In the data rows, the value 128 means zero.
Here are some numbered points:
[128 111 120 124 126 121 121 129 124 128 130 122 118 122 130 118 128 128
 123 121 118 122 120 119] 0
[172 164 172 174 173 173 172 162 171 165 163 174 174 173 164 173 172 172
 174 176 172 173 172 175] 1
[119 118 119 120 119 120 117 120 121 117 117 149 118 119 118 147 120 118
 121 147 121 149 149 147] 2
[133 133 133 135 133 134 137 134 132 133 132 134 133 132 135 134 134 133
 132 135 134 132 130 133] 3
[125 129 129 125 127 128 128 128 129 127 129 126 127 127 127 127 127 126
 127 129 127 129 127 127] 4
[143 144 139 143 142 142 140 142 142 143 142 168 138 143 144 165 143 142
 142 167 141 168 169 140] 5
[ 98  85 107 107  98 107 107  88 109  84  86 108 108 107  88 137  95  95
 109 138 107 138 138 108] 6
[158 156 168 157 155 157 167 157 156 157 158 216 168 154 160 191 155 156
 156 196 158 219 186 166] 7
[109 113  66  66 110  67  66 111  66 111 109  70  66  66 111  98 110 110
  69  98  68  69  99  69] 8
[114 113 112 115 115 115 114 115 114 117 113 119 118 113 115  86 115 116
 116  66 116 115  83 117] 9
[112 131 111 114 113 114 114 133 111 131 131 109 111 110 134 114 112 112
 112  99 113 109 112 112] 10
[100 101  98  96 100  96  96 101  98  99 100  94  96  97 101  91  99  99
  97  66  96  95  95  94] 11
[126 127 133 133 129 124 134 127 132 127 126 132 132 133 128 119 126 125
 124 119 134 122 123 133] 12
[ 98  94  95  98  99  97  98  99  97  99  98  96  97  95  96 101  96  99
  97  95  97 100  97  97] 13
[ 95  97  99  94  97  96  95  97  98  93  96  98  96  96  98 107  98  98
  96 105  98  96 106  96] 14
[142 139 141 140 138 140 141 142 141 140 141 142 141 141 139 139 138 140
 140 141 140 141 140 140] 15
[133 131 129 134 131 131 133 132 129 133 133 134 133 133 133 134 130 132
 134 133 132 136 133 133] 16
[136 133 133 133 132 134 134 131 132 133 131 143 133 135 136 139 134 131
 133 139 136 142 141 132] 17
[124 126 104 104 123 102 103 125 102 127 123 104 102 101 125  98 123 123
 102 101 102 102  99 101] 18
[106 122  95  94 107  94 123 113  93 112 111 125 123  93 112 124 107 106
  93 124  95 124 125 127] 19
[121 120 122 119 120 123 124 121 122 123 120 121 120 120 122 123 119 120
 123 122 123 122 124 122] 20
[133 132 134 131 132 131 133 135 134 132 133 133 132 130 132 125 131 133
 132 126 135 135 123 130] 21
[113 107 115 116 106 116 115 105 114 107 108 113 115 113 106 119 116 112
 112 129 114 115 119 114] 22
[ 65 115  75  78  67  75  73  67  74 116 115  71  76  76 115  73  68  67
  74  83  75  71  78  74] 23
[103 106 108 106 107 108 107 107 107 107 107 102 107 107 111  99 104 109
 106 100 108 104 101 102] 24
[151 119 151 153 139 149 150 121 151 121 121 151 151 151 121 152 151 150
 149 165 153 153 151 151] 25
[91 91 96 98 90 97 96 89 96 91 90 97 95 97 92 96 92 89 97 98 96 97 96 95] 26
[136 102 134 137 135 135 135 104 137 105 102 136 137 136 103 137 133 137
 135 160 138 135 137 135] 27
[169 139 169 167 169 168 167 142 170 141 141 169 166 171 142 171 170 169
 169 200 167 170 169 166] 28
[136 139 147 148 140 150 147 136 150 138 138 150 148 149 139 143 136 137
 148 143 148 149 142 149] 29
[188 185 185 186 184 184 185 186 185 186 184 187 186 189 187 185 185 186
 186 187 184 187 187 184] 30
[75 62 76 72 73 72 77 62 76 61 64 85 75 75 63 82 73 71 74 84 72 82 81 81] 31
[154 164 152 154 151 153 150 152 153 151 154 152 152 150 152 150 153 154
 151 152 151 152 150 152] 32
[ 86 112  88  84  87  85  86 114  87 118 114  88  88  86 114  75  84  87
  85  78  85  78  76  85] 33
[166 170 167 164 166 166 165 167 168 167 167 167 167 166 167 164 165 168
 170 167 170 169 171 170] 34
[174 121 177 175 175 174 173 122 177 120 121 159 175 176 120 158 175 174
 174 158 175 158 156 177] 35
[134 135 131 131 132 131 134 136 132 131 134 159 131 131 133 161 132 134
 131 161 129 159 163 161] 36
[146 144 142 144 145 145 143 147 144 143 144 143 145 142 145 142 143 144
 145 144 145 146 144 144] 37
[162 161 161 164 161 162 161 164 162 162 164 162 163 160 163 164 163 162
 161 166 162 163 164 165] 38
[136 136 136 138 136 137 137 141 137 136 137 144 136 138 139 140 137 137
 137 136 138 143 142 142] 39
[128 129 128 129 128 125 129 128 129 129 127 129 127 125 128 128 128 126
 126 183 128 128 130 124] 40
[102  99  98 101 104 101 103 102 100 100 103 106 104 100 102 106 101 103
 102 107 102 104 105 103] 41
[ 98 100  99 100  98  97 100 100 102 100  98 100 101  99  97 101  97  96
 100  98  97 100  98  99] 42
[154 155 153 152 153 152 156 155 155 157 155 156 154 154 154 113 152 154
 153 115 155 157 113 153] 43
[154 158 161 159 155 161 161 158 159 158 159 159 160 159 157 159 155 154
 158 160 159 160 161 162] 44
[156 157 157 158 157 158 158 159 156 159 158 150 158 161 158 131 157 158
 159 131 159 133 132 155] 45
[162 157 161 158 159 159 160 157 160 156 155 196 161 157 158 196 160 161
 160 195 158 195 195 159] 46
[102 105 104 106 105 106 104 105 106 106 108 107 102 106 107 105 104 104
 104 104 107 108 106 105] 47
[148 147 130 130 147 129 128 148 127 146 147 132 130 129 146 130 148 145
 129 127 131 133 130 131] 48
[143 142 145 144 142 143 143 143 142 143 144 147 143 141 143 141 144 142
 145 115 145 142 140 143] 49
[95 95 87 86 98 87 89 97 85 94 95 89 88 90 98 88 95 93 88 89 89 89 88 87] 50
[125 127 126 128 125 128 124 125 125 128 127 102 126 126 128 102 126 125
 126  98 126 101 101 125] 51
[170 171 169 170 170 170 169 169 167 169 169 170 169 170 171 162 168 169
 168 162 172 169 164 168] 52
[ 70  66  82  82  70  81  82  70  84  66  68  81  84  83  71 117  67  67
  84 119  81 119 118  84] 53
[141 105 143 142 144 144 142 104 144 107 104 143 146 143 105  84 144 142
 144  86 144 144  84 143] 54
[126 119 127 128 120 126 127 117 127 118 121 105 126 129 121 106 127 127
 129 107 127 105 106  88] 55
[130 129 179 180 133 182 180 133 181 131 130 179 181 178 131 176 127 131
 183 179 182 180 181 178] 56
[105 108 107 108 107 109 108 108 106 108 110 108 106 108 109 106 108 109
 109 111 107 109 107 109] 57
[147 148 146 148 147 146 147 148 147 148 148 147 146 147 147 170 146 147
 148 170 146 170 170 148] 58
[113 115 111 111 116 111 113 114 111 114 112 114 110 112 115 114 113 112
 111 112 113 116 117 113] 59
[138 149 138 137 139 138 138 151 137 149 151 138 136 139 149 133 136 136
 139 137 138 139 133 138] 60
[141 150 140 142 139 141 139 141 141 140 143 141 140 139 141 139 141 142
 140 141 139 141 139 140] 61
[146 146 157 147 146 144 159 146 146 144 148 144 160 144 145 145 145 144
 145 143 160 144 142 159] 62
[113 109 112 109 113 112 113 113 112 113 112 114 111 113 112 112 110 112
 113 111 112 111 109 113] 63
[96 94 93 94 92 94 94 95 92 94 94 89 95 95 93 87 93 94 91 90 95 91 88 94] 64
[134 134 134 133 132 136 132 134 132 131 133 132 136 131 131 132 133 131
 134 145 133 134 136 132] 65
[164 154 165 164 166 164 164 167 164 166 167 165 164 165 151 184 164 165
 166 167 166 172 163 164] 66
[123 119 122 122 121 122 122 119 120 118 120 123 119 120 119  97 121 122
 122  86 121 123  96 122] 67
[117 114 111 109 113 109 108 115 109 115 116 144 112 111 116 190 113 117
 108 187 111 146 191 109] 68
[128 128 140 137 127 141 139 126 141 126 128 140 140 138 128 168 125 124
 140 168 140 141 169 140] 69
[66 69 68 68 68 68 69 70 69 69 71 70 68 70 70 92 70 67 66 92 68 69 70 70] 70
[135 135 133 135 136 136 135 137 135 138 134 137 134 136 138 134 136 135
 134 135 136 136 137 132] 71
[154 155 159 158 154 161 157 157 156 155 156 159 159 156 157 159 153 154
 157 142 162 158 158 159] 72
[ 94  90  93  91  93  90  90  92  91  92  94  83  93  93  93  81  94  93
  94 112  92  87  83  92] 73
[107 107 107 106 108 111 105 111 106 108 109 110 107 106 105 107 107 107
 107 128 108 107 107 106] 74
[124 125 124 124 124 124 124 125 125 126 125  92 126 125 125  99 125 124
 123 100 124  92  93 122] 75
[115 114 116 115 115 115 116 117 112 116 114 114 116 113 115 113 117 115
 114 116 116 117 118 113] 76
[146 146 145 144 144 145 144 144 146 145 146 147 144 144 145 137 144 143
 146 134 144 146 137 145] 77
[114 112 113 112 113 115 111 115 112 114 114 113 112 111 115 114 113 111
 115 111 116 116 113 112] 78
[125 126 127 124 126 129 128 128 124 127 128 130 124 124 126 134 126 128
 126 187 127 131 132 126] 79
[114 136 114 113 113 115 113 115 113 114 112 114 112 114 114 114 114 113
 112 114 114 114 114 113] 80
[138 127  93 127 128 136  91 129 135 129 129  92  91 136 127 138 136 138
 138 141  93  93 137  92] 81
[142 144 145 147 142 146 148 143 149 140 142 148 146 148 142 124 140 143
 148 124 150 143 124 147] 82
[ 84  99 109 110  86 109 106  87 110  85  87 111 108 107  84 116  86  86
 110 117 108 113 116 110] 83
[149 147 149 147 148 149 146 148 147 147 147 148 145 149 149  71 147 147
 149  30 148  77  71 146] 84
[ 81  82  82  83  83  80  82  82  82  80  81 140  80  80  82 139  80  78
  81 138  80 141 137 137] 85
[136 138 131 135 139 137 131 139 132 139 139 146 132 131 138 144 138 137
 136 144 132 148 146 145] 86
New points follow, each followed by the number of its nearest point above.
[146 145 144 147 147 147 144 147 146 147 147 189 147 146 148 168 146 145
 146 168 145 168 166 145] 5
[208 206 207 208 204 205 207 208 206 206 207 209 206 207 206 207 205 205
 205 207 207 206 206 205] 30
[123 111 121 119 122 121 123 115 122 115 114 124 120 122 114 119 120 121
 122 118 121 117 117 122] 20
[198 158 200 198 199 199 200 158 198 158 158 203 197 196 156 204 197 199
 199 204 198 205 205 198] 30
[205 205 205 205 204 206 205 204 206 206 207 205 203 206 206 147 204 206
 206 146 205 146 144 206] 30
[143 142 177 144 142 142 178 143 141 143 144 173 176 140 144 200 142 140
 142 255 142 170 199 174] 46
[128 123 129 128 123 128 126 117 129 117 117 129 128 128 117 145 126 127
 127 143 127 127 143 128] 4
[127 126 129 124 130 128 127 127 125 127 129 128 126 125 127 127 127 125
 126 129 127 129 126 127] 4
[149 151 151 154 151 152 152 151 151 151 152 151 153 151 152 147 149 149
 151 146 149 151 146 150] 32
[109 153 107 106 107 108 111 111 107 111 113 109 108 107 112 109 107 106
 106 107 109 108 109 109] 80
[95 94 91 93 91 94 94 95 93 94 95 94 95 94 93 93 92 96 92 45 92 93 93 94] 11
[136 139 184 184 137 182 182 139 182 141 138 160 183 182 140 139 139 138
 181 140 182 141 139 182] 56
[121 116 154 148 119 147 153 116 149 115 116 138 151 150 117 149 146 149
 147 150 149 136 146 152] 25
[149 159 151 153 159 151 151 160 150 158 159 150 153 151 159 151 148 149
 150 150 148 150 148 149] 32
[203 181 255 204 182 202 255 181 200 179 180 255 255 203 181 255 199 201
 201 255 255 255 255 255] 30
[178 179 178 178 179 179 179 179 177 179 182 180 180 180 179 187 178 178
 181 241 179 181 189 180] 30
[109 111 111 111 111 109 110 108 109 112 111 102 109 110 111 101 109 111
 112  81 111 103  99 111] 24
[109 109 127 128 109 129 130 113 131 111 111 130 129 129 113  88 112 106
 130  90 131 132  88 129] 67
[120 120 161 154 118 152 160 120 154 120 120 141 157 156 121 154 152 156
 152 156 154 138 151 158] 25
[120 118 117 118 121 120 119 120 121 122 118  68 123 119 119  63 120 117
 119  82 118  69  65  68] 75
[119 134 121 120 118 119 118 133 118 134 135 122 119 117 133 117 120 118
 120  96 121 118 116 119] 10
[161 161 159 160 159 160 158 161 160 161 159 161 159 161 158  73 159 157
 158  72 160 162  74 157] 43
[56 74 53 54 56 52 53 75 54 72 74 50 55 55 70 52 52 54 53 51 52 51 51 51] 70
[77 76 78 76 76 78 78 78 77 78 79 98 79 80 78 67 77 75 76 64 80 98 65 99] 31
[101 101 102 105 103 101 101 101 103 104 105 122 103 104 104 118 103 102
 102 160 102 120 118 101] 74
[128 127 128 128 129 129 129 129 127 129 128  84 129 128 130  86 127 127
 128  84 130  86  83 128] 75
[146 147 120 120 148 121 120 146 120 148 148 119 120 119 148 138 147 145
 120 137 121 122 137 121] 48
[140 132 140 142 144 142 142 134 140 136 135 170 141 142 137 151 142 141
 141 152 141 169 150 141] 5
[108 130 112 112 109 105 113 131 111 134 132 112 111 113 133 112 108 106
 107 111 111 111 111 110] 10
[139  94 141 140 142 142 141  93 143  96  93 141 144 142  92  67 142 139
 143  65 143 142  67 142] 54
[128 127 126 127 127 128 126 126 126 128 127 129 128 126 126 126 126 127
 124 125 127 129 125 126] 4
[101 101 102 102 103 101 101 104 103 103 103 103 101 103 104 162  99 101
 103 161 100 162 161 103] 6
[111 111 110 109 109 109 110 111 110 110 109  65 111 108 110  87 109 110
 110  89 110  66  86 110] 24
[151 137 108 150 138 149 105 139 147 139 139 106 105 149 137 163 148 150
 150 166 108 107 161 106] 81
[ 56 134  55  53  52  54  55 115  56 113 112  95  55  55 111  96  55  54
  56  95  53  96  95  56] 23
[139 135 141 141 140 140 140 135 140 135 137 166 139 140 136 155 139 141
 140 157 139 157 153 192] 36
[116 116 124 121 118 122 123 116 124 118 116 123 122 122 117 123 122 122
 122 123 121 122 124 123] 20
[117 117 116 118 119 115 119 118 118 117 118 113 119 117 117 116 117 115
 119 116 119 118 118 115] 76
[153 120 156 154 158 156 155 121 153 118 120 156 153 156 118 155 154 155
 152 150 157 155 155 155] 25
[145 146 144 145 145 142 145 145 144 145 145 145 144 146 146 145 144 143
 145 146 145 145 146 144] 37
[141 103 143 143 144 143 142 103 143 103 105 145 139 143 105 146 143 141
 143 146 142 148 147 142] 27
[177 177 179 179 177 177 180 178 178 179 180 205 178 177 180 203 178 178
 178 202 177 208 201 177] 30
[122 122 121 121 122 122 121 122 122 121 120 122 122 121 123 118 120 121
 123 117 120 120 120 121] 20
[163 126 159 163 163 161 160 126 161 127 125 163 161 161 128 142 161 162
 161 143 162 143 145 159] 25
[125 121 120 122 124 122 123 124 123 123 123 123 125 123 124  78 122 121
 124  75 123 121  78 122] 67
[118 116 116 118 116 119 115 116 119 117 119  76 119 118 118  51 117 119
 117  51 120  72  50 115] 9
[104 105 103 103 102 103 103 105 103 102 101 102 103 104 104 104 103 101
 101  34 101 104 102 102] 11
[102 102 137 105 103 103 135 106 102 103 103 135 135 105 102 136 102 102
 104 138 138 134 134 134] 22
[148 149 149 146 151 146 149 147 146 149 149 144 146 148 147 116 147 146
 148 112 145 113 114 148] 82
[145 101 143 146 145 147 146 139 146 107 107 146 146 145 106 146 144 146
 146 144 145 146 144 144] 25
[126 127 126 126 126 124 127 126 126 127 125 126 125 123 126 124 126 124
 124 169 126 126 126 123] 40
[ 76 111  79  79  78  77  79 111  77 111 112  79  77  80 112  78  79  77
  80  78  79  81  76  80] 33
[127 110 129 127 127 126 128 109 126 112 110 124 126 127 108 129 125 127
 127 125 127 128 127 124] 20
[135 135 184 185 136 184 183 135 182 138 135 183 181 184 136 185 134 133
 183 185 185 184 184 186] 56
[137 138 137 137 136 136 137 137 134 139 136 136 135 138 137 134 135 137
 134 138 137 137 134 135] 71
[119 117 116 119 119 118 119 119 117 120 117 120 119 117 117  86 118 119
 119  60 120 116  82 119] 9
[147 149 145 148 150 146 147 149 146 148 148 146 146 149 144 165 144 147
 145 153 147 168 165 144] 58
[104 106  84 103 102 106  84 103 104 105 104  84  83 105 105  87 104 104
 105  55  85  86  85  86] 11
[122 124 123 122 121 123 123 123 122 125 121 122 121 121 124 121 121 122
 123 102 120 125 123 121] 20
[198 197 206 200 197 198 206 201 199 197 200 207 208 197 199 206 196 197
 198 206 206 207 203 202] 30
[216 200 216 217 215 217 216 215 218 217 219 221 216 214 218 221 216 215
 216 218 217 221 218 216] 30
[ 81 123  78  82  79  82  82 123  80 122 122  85  81  79 124  56  79  79
  80  56  81  61  56  79] 33
[178 162 179 177 178 177 178 158 178 163 160 179 177 178 162 192 178 176
 178 163 177 181 194 179] 1
[121 122 142 140 121 145 143 122 142 124 122 145 142 140 121 199 121 118
 143 197 143 143 197 143] 69
[158 132 158 159 148 156 156 133 157 134 134 158 157 158 133 157 158 157
 156 161 159 159 157 157] 25
[100 102 151 150 102 151 150 100 151 103 101 151 149 151 101 177 101 102
 153 180 150 150 179 148] 69
[157  97 156 154  99 154 156  97 154  96  97 153 153 156  98 166 153 156
 153 166 156 160 166 153] 25
[164 153 164 164 155 163 164 155 164 156 156 135 163 163 156 136 164 164
 165 138 163 135 136 163] 45
[181 180 182 181 181 178 178 179 181 183 180 182 181 180 182 194 179 182
 181 194 180 182 195 181] 30
[107 108 110 110 107 111 110 108 108 108 106 110 110 109 110  86 102 105
 106  90 108 109  87 107] 24
[154 154 148 157 152 153 151 157 151 155 154 135 148 154 156 179 153 152
 153 183 150 136 180 135] 58
[155 157 161 158 157 158 158 157 159 159 158 159 155 156 159 160 157 156
 159 160 160 157 158 156] 44
[118 116 119 115 118 117 114 119 115 118 118 115 118 118 115 119 117 117
 117 116 118 117 115 116] 76
[171 142 171 173 171 173 172 144 173 141 142 174 173 173 141 170 172 172
 172 171 171 173 171 171] 28
[138 135 138 135 140 136 137 180 136 180 178 136 138 135 176 136 134 136
 136 139 138 137 138 134] 60
[142 141 169 142 142 142 170 143 141 143 143 166 168 139 143 179 141 139
 141 243 141 164 178 167] 58
[125 125 126 125 126 129 123 128 124 126 126 127 124 125 123 125 125 124
 125 141 125 124 125 124] 4
[131 128 113 129 128 128 114 131 128 131 129 124 113 129 129 125 129 129
 129 122 117 127 124 111] 0
[121 121 145 143 123 143 144 123 143 123 123 140 144 144 121 109 122 121
 146 106 144 119 110 142] 12
[131 135 132 133 133 131 132 133 135 135 133 134 131 132 131 163 133 132
 132 163 132 132 161 132] 69
[118 116 125 121 119 122 121 119 121 119 118 122 124 123 116 120 117 118
 124 116 124 117 117 122] 20
[154 156 144 157 154 154 145 152 154 153 156 143 143 152 155 142 155 155
 156 142 143 143 143 144] 32
[104 125  91  89 106  91 126 113  89 113 112 129 127  88 113 128 107 105
  90 129  91 127 129 131] 19
[186 157 186 183 187 182 185 159 181 157 156 183 183 185 158 163 184 185
 184 163 186 166 163 185] 1
[162 161 162 161 161 162 159 162 162 160 160 112 160 162 163 111 161 162
 159 114 162 112 113 161] 45
[172 163 172 173 165 173 173 164 173 163 165 175 173 174 164 172 174 171
 171 194 173 171 172 172] 1
[132 101 133 133 133 133 132 102 133 101 103 135 130 134 103 135 134 131
 134 138 133 138 137 132] 27
[102 102  83  83 102  83  82 102  82 105 102  86  84  87 105  86 102 102
  84  86  85  87  87  84] 50
[112 111 140 137 108 138 139 112 137 110 113 138 138 138 111 137 110 109
 137 138 140 139 139 137] 27
[174 144 175 176 175 173 175 144 176 146 141 172 173 173 142 188 175 173
 175 189 177 175 189 176] 28
[ 79 107  81  82  81  80  81 108  81 107 109  83  80  82 108  81  81  80
  82  81  81  85  79  84] 33
[116 123 120 120 116 119 118 117 121 117 116 128 117 118 117 128 116 116
 118 128 119 129 127 119] 20
[200 172 202 201 167 202 201 172 201 173 173 201 201 202 173 205 200 201
 202 242 203 189 206 200] 30
[152 153 152 151 151 153 154 155 152 154 152 151 153 154 154 153 151 152
 155 152 154 153 153 154] 32
[117 124 121 118 119 120 118 123 121 123 123 118 122 120 122 103 119 119
 119 105 119 121 102 120] 67
[105 107 106 108 106 109 107 107 106 108 110 108 106 107 108 109 106 108
 108 115 106 108 110 108] 57
[196 195 197 197 194 194 196 197 195 196 196 198 196 195 195 194 194 194
 194 194 197 195 193 195] 30
[184 145 181 185 183 184 186 145 184 144 146 192 185 183 149 158 184 182
 183 159 184 191 158 182] 1
[156 128 156 158 129 155 155 131 155 130 128 158 158 158 131 155 156 157
 157 157 156 156 155 157] 25
[119 120 121 122 121 123 122 121 120 122 123 122 120 120 122 122 119 121
 120 120 121 121 120 119] 20
[190 188 189 189 188 187 186 190 187 190 190 188 185 186 190 182 187 188
 189 182 188 187 183 187] 30
[84 84 50 48 86 48 46 87 50 87 86 54 50 52 86 61 85 87 48 63 52 55 62 54] 70
[206 154 205 206 155 206 205 153 201 152 154 203 205 205 153 227 204 203
 202 238 207 229 230 204] 30
[ 81 130  80  81  82  81  79 131  82 131 130  78  82  84 129  75  83  81
  82  95  81  84  74  81] 33
[127 129 129 127 129 128 129 131 128 126 128 129 130 128 129 128 127 128
 128 128 129 128 127 129] 4
[ 47 106  56  60 108  59  57 111  56 108 108   8  58  55 109   5  60  56
  57   9  58   3   6  56] 23
[123 129 123 123 121 120 122 121 121 122 131 120 118 123 131  86 121 122
 120  84 121 129  83 121] 67
[130 130 119 117 132 120 118 131 120 130 133 115 118 120 132 116 130 132
 118 113 118 115 116 113] 0
[111 109 109 108 110 108 108 110 108 110 110 111 109 108 108  66 108 111
 109  69 110 110  69 111] 9
[107 106 106 106 105 102 105 109 108 106 107  76 108 109 109  89 106 107
 107  91 105  78  90 108] 24
[188 188 193 192 188 194 195 188 193 188 187 195 193 193 188 225 189 190
 195 225 193 197 228 193] 30
[146 147 114 114 149 114 114 146 114 148 148 112 114 113 148 135 147 145
 113 134 114 116 135 114] 48
[125 128 125 125 125 123 125 126 125 124 124 125 123 124 126 126 126 125
 125 127 126 128 127 125] 4
[120 120  73  74 121  72  71 121  73 123 121  59  73  72 120  59 118 120
  73  59  74  59  58  74] 8
[123 125 126 125 125 124 126 123 123 125 121 134 125 123 125 133 124 122
 122 132 125 135 134 121] 4
[152 151 114 129 153 127 116 152 125 150 150 113 118 127 154 112 152 151
 126  96 117 112 111 117] 48
[139 141 140 140 141 141 141 138 141 139 141 141 137 141 138 138 140 141
 141 111 139 140 141 139] 49
[163 164 161 161 163 163 159 163 161 164 163 204 160 164 164 201 162 164
 161 196 163 202 202 164] 46
[189 192 191 190 190 190 192 187 189 192 190 188 189 189 192 183 188 191
 191 188 190 189 182 190] 30
[155  96 154 153  97 154 156  96 153  96  95 151 152 155  96 157 152 155
 152 158 156 159 157 152] 25
[110 109 108 109 109 107 109 111 109 111 108  91 110 108 111  81 107 110
 110  83 109  87  85 107] 24
[116 115 118 115 118 117 117 117 119 118 116 118 117 117 118 118 117 117
 117 118 116 117 119 117] 76
[117 101 115 116 117 116 117 101 115 103 102 118 116 117 101 153 116 115
 113 150 117 116 152 116] 22
[174 175 174 174 174 174 174 173 171 174 173 176 174 174 175 159 173 174
 173 159 176 174 161 172] 52
[142  96 140 143 142 144 142 143 143 102 103 143 143 141 102 144 141 143
 143 140 142 142 141 141] 27
[125 121 122 123 123 120 120 122 121 124 120 122 120 123 120 121 119 122
 121 117 120 122 123 122] 20
[177 179 192 193 178 193 194 177 195 178 179 173 195 192 177 174 178 176
 192 171 194 174 173 191] 30
[116 116 122 116 119 117 121 116 118 119 118  76 121 117 117 106 117 116
 117 109 119  75 105 120] 75
[152 152 151 147 153 148 150 151 151 150 150 151 150 149 150 150 151 147
 148 152 151 150 150 149] 32
[188 185 185 188 185 187 185 188 188 190 186 185 187 187 189 188 182 186
 189 190 189 189 188 188] 30
[190 177 190 188 176 189 188 178 189 175 175 188 189 189 175 189 188 190
 189 188 191 190 188 189] 30
[127 126 126 127 127 126 127 129 128 128 129 126 128 128 127 125 128 127
 128 174 127 127 128 127] 40
[108 140 107 105 109 109 108 105 107 141 141 108 107 107 139 101 108 103
 109 103 109 107 103 107] 10
[109 109 144 141 110 145 143 110 142 111 110 142 144 146 106 142 108 109
 142 139 143 142 142 144] 27
[151 152 148 150 154 150 148 150 149 152 151 149 150 147 153 150 151 149
 150 150 149 149 151 149] 32
[148 147 109 110 146 108 111 145 110 148 145 112 110 110 146 128 146 144
 110 120 109 111 129 110] 48
[117 116 123 122 117 123 123 119 120 117 116 121 123 120 118 121 118 117
 122 123 123 124 124 120] 20
[170 167 120 119 167 118 118 165 119 167 166 119 121 119 166 118 168 166
 119 118 120 120 122 118] 48
[117 116 116 116 116 117 116 117 117 115 114 118 117 116 118 116 115 116
 118 117 116 116 118 116] 76
[147 123 145 147 147 147 146 124 147 124 127 147 145 148 125 170 146 145
 147 173 148 148 172 146] 25
[146 146 142 145 144 144 143 146 145 147 144 145 145 144 146 144 144 144
 144 158 145 147 144 145] 37
[175 164 175 176 167 176 175 165 176 163 165 178 176 178 165 175 177 174
 173 202 177 174 174 176] 1
[125 128 128 126 128 127 127 131 127 123 127 129 129 127 128 127 126 126
 127 127 128 127 126 127] 4
[130 124 131 132 135 133 132 125 131 127 125 162 132 133 128 141 132 133
 133 141 132 160 140 132] 17
[176 182 178 178 180 177 181 181 179 182 178 181 180 180 179 199 179 179
 178 197 181 179 201 181] 30
[151 154 154 154 152 156 155 154 153 154 155  87 152 153 155  84 153 156
 154  86 152  85  85 155] 84
[ 97  87 130 131  93 132 135  87 132  88  91 131 133 134  90 133 133 134
 133  78 133 133 131 131] 22
[129 128 127 129 130 131 128 128 129 130 128 129 129 130 128  93 126 128
 129  93 130 129 126 128] 12
[160 162 161 162 162 161 163 164 160 163 162 151 162 166 163 127 162 162
 163 128 163 130 129 159] 45
[111 110 108 109 110 111 110 111 111 111 111 109 110 109 113 138 110 111
 111 137 112 138 136 108] 22
[ 94  94 118 119  91 116 117  92 117  97  93 118 117 118  94 116  91  90
 120 119 116 119 117 117] 83
[117 115 117 120 116 115 118 117 115 119 119 116 118 116 117 115 117 116
 116 116 117 115 116 116] 76
[195 197 197 194 196 195 194 200 195 195 196 195 195 195 195 194 194 196
 195 193 197 195 193 195] 30
[159 157 159 158 158 159 157 158 158 158 159 158 156 159 159  97 157 157
 159  63 158 101  96 156] 84
[218 195 218 220 220 219 218 196 218 197 196 219 220 218 196 220 220 218
 218 219 217 219 219 215] 30
[119 120 119 120 119 119 119 120 120 122 121  80 122 120 120  89 122 120
 118  90 120  80  81 117] 75
[ 90 129  89  88  91  90  90  88  89 132 131  93  86  88 128  77  89  89
  89  78  88  92  76  89] 33
[141 151 141 139 138 141 142 152 141 152 152 139 142 140 152 181 140 138
 142 184 140 180 182 138] 58
[108 105 105 105 106 106  95 105 105 104 106  93  92 104 106  94 105 105
 105  64 105  91  92  92] 11
[120 121 119 120 120 120 121 122 120 119 119 119 120 120 120 124 120 119
 118  68 119 116 123 119] 67
[157 123 158 161 160 159 158 161 163 126 126 161 162 161 123 191 160 160
 158 190 157 162 189 158] 28
[124 125 121 122 125 121 122 126 123 126 123  95  93 122 124  73 125 124
 123  82 122  74  71  93] 75
[144 143 142 146 142 145 143 143 143 143 146 148 143 145 142 148 142 144
 143 146 145 147 150 142] 37
[143 153 146 142 153 145 145 154 145 154 154 153 144 145 153 176 145 144
 144 175 145 156 176 144] 58
[135 131 150 146 133 151 148 129 151 129 130 149 149 148 132 186 131 130
 149 186 150 151 187 150] 69
[118 116 120 120 117 118 117 119 121 118 118 132 116 118 119 131 118 117
 117 131 119 132 130 119] 20
[153 123 155 154 154 155 155 125 153 122 124 156 153 155 122 154 154 155
 152 150 156 155 155 154] 25
[146 113 144 147 145 145 145 121 147 121 119 146 146 146 119 147 144 146
 145 166 147 146 147 145] 25
[123 118 124 123 121 123 120 117 124 118 117 124 123 123 118 139 121 122
 122 137 121 123 137 123] 20
[128 130  86 127 129 129  86 127 129 130 128  86  84 127 129 120 128 128
 127 122  83 128 118  83] 81
[119 118  98  98 115  96  97 116  97 118 114  99  97  96 116  95 118 118
  97  99  97  97  95  96] 18
[137 137 135 137 135 137 135 138 135 138 136 136 136 138 137 105 135 135
 135 112 136 134 107 134] 21
[148 151 150 151 151 150 150 151 150 150 151 155 153 150 151 151 148 148
 149 149 148 155 148 153] 32
[180 178 181 179 181 178 182 180 180 182 181 182 179 181 180 178 179 177
 179 184 181 179 182 180] 30
[191 155 193 192 193 194 194 156 192 155 155 196 190 189 154 198 191 193
 192 195 192 199 199 192] 30
[118 116 117 117 115 117 117 119 117 116 118 116 118 116 117 118 116 117
 116 117 117 118 121 117] 76
[246 211 245 244 246 244 244 243 241 245 242 243 242 245 246 245 245 242
 244 244 244 243 244 242] 30
[128 126 128 128 126 125 128 126 125 127 127 124 123 128 128  72 127 127
 126  69 126 125  68 126] 67
[ 86 114  89  88  88  87  88 114  87 114 115  88  87  89 115  84  88  87
  89  84  88  91  82  89] 33
[120 119 121 121 120 119 118 122 122 121 121 130 117 120 122 125 121 121
 119 126 120 131 125 120] 20
[125 123 123 123 125 123 122 123 123 123 124 115 125 124 124 121 124 126
 122 121 127 116 122 122] 20
[181 181 180 180 182 179 182 180 181 180 182 180 180 181 182 184 184 180
 182 183 182 182 182 183] 30
[134 136 132 134 134 132 134 135 136 132 134 135 132 136 133 111 132 135
 135 109 137 135 111 134] 21
[129 125 127 126 125 126 127 125 125 128 128 127 125 125 128 126 127 128
 128 128 127 127 126 126] 4
[117 117 114 115 119 114 120 120 118 119 116 119 117 116 116 115 115 116
 115 116 118 116 115 119] 76
